One vector is turned by the same rotation once a step. Each row is the vector after some number of steps, and that number follows the row.
The counts run from 0 to 299.
[148 132 129  93 141 144  81 137 133 107 125 135 117 159 116 104 186 102
 120 140 174 122  83 116 114  96 176 179 132 116 148 153 121 110  73 121
 132 167 143 132 156  63 116 164 140 128 110  94 123] | 178
[123 163 107 101 151 172 164 159 168 120 123 119 146 122  88 111 143 138
 158 145 187 132 118 126 176 141 157 106 115 149 130 152 169 135  53 131
 145 149 114 115 167 119 135 173 105 128 110 139  99] | 55
[125 134  96 130 128  89 131 107 127 108 129  76 144 153 117 141 148 143
 157 152 139 144 147  76 172 147 180 136 156 112 117 104 129 103  90 117
  95 120 140  88 187  81 149 134 126 183  98 120 128] | 162
[101 119  98 138 107 133 153 166 166  72 134 143 152 140 114 130  86 138
 155 144 147 156  99 117 146  45 136  98 157 138 117 120 158 143 117 137
 129  99  89 142  99 160 136 125 136  87 147 123 116] | 247
[143 202 120  96 116 146 133 115 165  92 128  97 166 118 119 148 137 123
 122 152 153 167 158 150 144 119 131 140 128 146  53 110 125 117 154  78
 113 150 121 186 106 124 161 137 114 177 114 141 113] | 288
[140 140 122 174 170  90 112 124 125 160 130 164  69 125 143 152  95 109
 128 134 131  93 100 140 136 174 158 142 164  99  91 132 118 123  87 139
 140 136 132  92 124 157 133 184 139 107 148 143 112] | 100
[ 82  80  97 151  84  80 150 175  93 127 142 167 106 129 117 140 107 144
 152 114 112 137 117 119 114 140 101 107 139 114 136 142 148 138 133 126
 108 118  79  69 108 196 120  99 137 130 185 138 122] | 238
[130 189 110 127 152  98 130  90 124 111 123  77 152 152 113 138 153  99
 179 156 156 141 143  82 156 111 172 128 145 120 120 125 144 115  89 108
 103  94 129 108 160  80 136 132 120 202  78 144 131] | 163
[104 116  97 134 149 116 114 135  88  95 139 116  78 125 166 157  90 135
 102 161 152 107 121 163 128 148 139 141 131 108  90  87  92 122  86 112
 107 102  91  80 135 113 128 112 119 185  99 115 124] | 276
[126 130 141 145 101  63  99 162 138 120 134 138 119 118 120 147 114 115
 127  77 106 113 109 175  94 109 126 157 142 129  46 123  78 144 144 120
 167 162  91 131  99 144 124 115 121 159 136 151 124] | 111
[155 167 156  91 126 131 110 131  89 148 134 137 116 103 143 143 183 107
 178 111 125 127  89 119 141 129 114 146  98 148 124 160 157 106 153  61
 117 125 129 150 106 144  64 153 105 187 142 154 123] | 195
[132 169 105 121 136 148 101 138 138 103 138 107 121  92 153 124 127 150
 114 156 130 135 124 167 154 116 125 101 121 207  86 111 138 172 114  85
 146 125 120 153  94 188 102 147 126 165 126 102  97] | 81
[121 131 145 152 131  90 183 164 126 162 144 161 117 117 129 139 120 128
 186 112 128 120 110 120 151 135 116  81 139 129 124 161 159 120 115 122
 156  85  92  90  97 180 129 131 131 134 175 169 113] | 232
[111 152  94 124 117 147 121 170 125 102 149 130 147 134 166 147 107 112
 159 120 167 143  70 119 104  92 128 125  89 181 114 168 171 110 105  76
 135 159 141 148 114 119 114 142 102 152 195 146 113] | 71
[123 108 139 141  94 114 128 128 125 116 111 122 136 133 111 100  98 141
 118 138 110 154 176 148 162 132 100 107 156  39 145 117 136 132 146 129
  71 142 134 140  91 148 177  96 137 102 150 137 163] | 129
[151 132 154 106  88 162 107 120  85 150 138 137 144  99 164 144 178 119
 158 115 120 130  95 111 135 128 110 122 102 167 163 160 158  97 173  73
 103 131 150 152 108 151 102 130 131 160 163 141 121] | 196
[147 166 124  99 171 122 145 204 156  80 118 119  81  93 123  92 142 135
 145 122 141 165 118 156 152 115 135 130 145 163  80 121 134 145 126  79
 146 156 139 120 110 177 126 181 138 151 151 106  86] | 86
[148 126 120 130 121  87 149 143 148  87 113 124 135 115 124  91  77 137
 156 130 115 168 144 137 181 110 114  68 183  74  78  74 144 132 135 129
 125  97 153 142 119 155 156 118 112 115 135 158 119] | 123
[102 108 138 144  85 159 136 119  96 127 149 126 140 144 186 183  89 167
 102 168 148 124 137 192 136 130 100 111 117 119 118 101 101 134  84 107
 126 129 102 137 113 122 165  91 118 167 147 119 134] | 274
[133 153 129 145 133 119  85 114 135 107 113 113 109  98 124  92 124 103
  88 106 116 111 113 176 161 132 160 177 102 143 116 116 123 143 160 129
 102 200 165 136 104 148 138 192 146  84 162  86 102] | 90
[ 90 135 102 148  99 108  84 113 113 144 156 109 118 127 139 168 119 137
  91 148 141 105  95 120 123 165 152 150 114 197  91 128 117 140 115 102
 135 168 104 119 147 137 108 148 114 163 167 105  92] | 74
[ 68 118  65 157 106  75 112 137 150  79 123 143 120 140  81 143 102 121
 113 121 124 119 112 116 140 114 161 141 138 138 110  81 129 163 127 160
 121 141  66  91 125 150 110 120 124 111 142 103 107] | 245
[154 124 101 115 127 104  62 107 115 108 104 170 119 139  96 119 138  91
 115 150 112 128  99  92  93 115 187 159 168  64 137  88 113 130 130 157
 102 112 140 120 122 111 114 114 173  84 104 136 137] | 7
[113 102 106 127  95 115 131 107 110  98 129  79 155 152 133 152 137 156
 145 143 147 168 162  76 167 157 169 115 140  94 144  85 120  95 125 120
  86 124 140 106 169  75 148 123 130 157 121 119 135] | 161
[141 109 142 152 115  96 151 156 141 112 121 102 121 143 123 126 127 153
 170 131 115 168 165 109 160 125 127 103 197  82  95  97 119 125 126 122
 126  94 135 125  97 180 172 125 158 133 138 155 134] | 124
[128 129 121  99 143 160  94  80 107 137 122 163 119 124 126 137 149 120
  83 148 174 112  91 116 157 169 179 158 111 135 140 105 103 119  92 165
 119 149 135 123 154 103  82 174 106 123  90  89 114] | 183
[123 115 150 108  91 144 182 137 134 149 118 169 163 127  87 135 168 105
 194  98 133 121 106 108 155 111 108 128 122  88 156 170 163 105 140 131
 102 109  88 133 105 143 113 113 123 149 113 185 144] | 25
[142 162  90 101 167 110  77 112  95 121 103  95 114 143  98  94 144 144
 103 180 139 134 151 127 145 155 150 101 128 102 143 129 145 147  86  87
  90 134 144  90 170  74 131 122 113 171  86 110 122] | 168
[143 144 119 132 146 105 108 183 130  72 120 104  81 104 147  65 120 146
 121 115 128 147 119 147 149 110 153 145 138 149 103 105 113 146 111 111
 131 153 163 106 128 148 130 184 142 123 150  89  90] | 85
[ 92 113 147 159  81  98 135 165 173 114 123  94 171 155 106 116 128 166
 139 132 117 129 151 137 158  95 156 122 155 172  89  89 117 144 112 135
 156 122  94 118 120 150 184 123 162 105 143 104 110] | 249
[ 98  89 102  79  91 161 123 176 139  72 109 140 142 147 103  97 140 154
 132 141 146 156 125  87 132  94 128 108 119 137 198 125 175 152 105 108
  90 137 134 108 129 137 122 105 140 109 155 103 135] | 46
[ 88  88  85 162 105  78 136 173 108 103 143 130  96 137 111 134 113 108
 166 100 106 114  99 104 116 102 138 155 144 129 145 138 129 132 113 136
 121 115  77  65 122 164 118 118 152 137 168 124 125] | 239
[139 120 148 124 107 105  71 106 134 173 107 166 158 146  74 141 172 113
 103 146 118  97 131 130 124 154 174 146 172 125 127 109 102 150 122 168
 137 105 119 130 114 133 130 102 176 105  74 129 133] | 12
[140 147 111 134 132 141 101  77 117  73 124  88 120 124 163 137 110 131
 100 155 145 122 139 118 167 132 168 162 161 116 117  52 104 104 120 130
  74 142 164 136 140 124 169 149 136 128 121  97 123] | 291
[112 131 168 135 108 195 170 113 146 163 142 124 161 149 138 140 170 146
 141 147 158  92 130 135 187 132 130 120 112 191 186 166 144 116  79 119
 124 122 113 124 140 155 149 161 126 118 128 114 116] | 57
[144 166 149 135 125 107 132 118 135 112 132 141 135 168  85 117 124  69
 166 114 120 135 145 137 121  62 127 130 166  69 132 168 139 124 112 112
  98 133 115 170  81 134 183 112 126  95 121 167 171] | 133
[148 127 117  98 165 157 114 122  96 105 128 120 105 169 130 119 169 138
 153 191 160 159 148  96 128 108 136 113 152 112 187 161 144 121  74  74
  84 115 152 123 130 130 137 115 135 152 100 108 139] | 170
[148 104 108 143 136 108  69 138 113 135 119 146  98 132 134 129 158 120
 145 151 124 121  81  56 137 143 173 118 160 155 140 101 142 138 101 140
 136  94 156  95 142 178 107 149 169 103 144 112 113] | 208
[145 120 111 128 153 119  69 154 114 130 114 166  86 101  83  84 151 127
 101 129 111 104  98 124 151 151 150 131 145 131 159 124 117 167 118 143
 128 140 133 101 105 188  75 150 154  99 119  91 115] | 214
[141 139 117 146 128  95 124 108 153  72 116 114 150  95 121  90  72 128
 124 118 111 137 123 147 178 100 132  82 175  83  77  65 133 143 137 159
 120 106 138 142 109 136 133 127  97 107 126 148 123] | 122
[151  99 187  97  80 157 145 130 122 161 110 162 169 117 107 100 143 124
 120 111 135 111 123 156 173 134  89 109 114  91 170 133 144 131 138 140
 100 101 124 143  83 148 104 102 133 115  84 152 152] | 20
[175 185 127 106 161 132 135 133 143  82 115 106 129 114 140 109 130 139
 146 155 162 174 135 129 149 113 151 117 164  94  83  99 130 102  82  83
 111 142 186 149 133 103 173 167 115 145 116 157 125] | 293
[ 92  84 110 123  81 192 137 119 164 135 104 141 164 142 113 120 153 151
  98 152 176 110 124 118 178 141 133 127 107 155 193 116 154 145 118 153
  90 164 135 134 141 134 138 143 128  87 152  90 111] | 52
[112 137 132 167  82  71  94 151 107 138 123 126 153 100 121 112  94 108
 135  92  75  56  86 172 148 114 107 112 102 147 122 137 140 161 118 129
 142 117 106  85 107 138 109 106 105 120 164 150 130] | 235
[120  98 136 148 125  80 145 140 111 116 111 116  98 155  95 121 115 127
 124 129  94 146 183 138 134 148 136 127 170  41 136 118 116 128 148 137
  83 134 132 100 120 154 198 116 158 106 136 131 153] | 130
[118 126 150 129  86 136  82  72  94 142 127  71 171 159 157 133 164 147
 108 178 115 122 154 106 165 128 147 104 134 136 177 110 123 106 100  96
  85 140 168 134 135 105 176  84 147 148 132 106 146] | 166
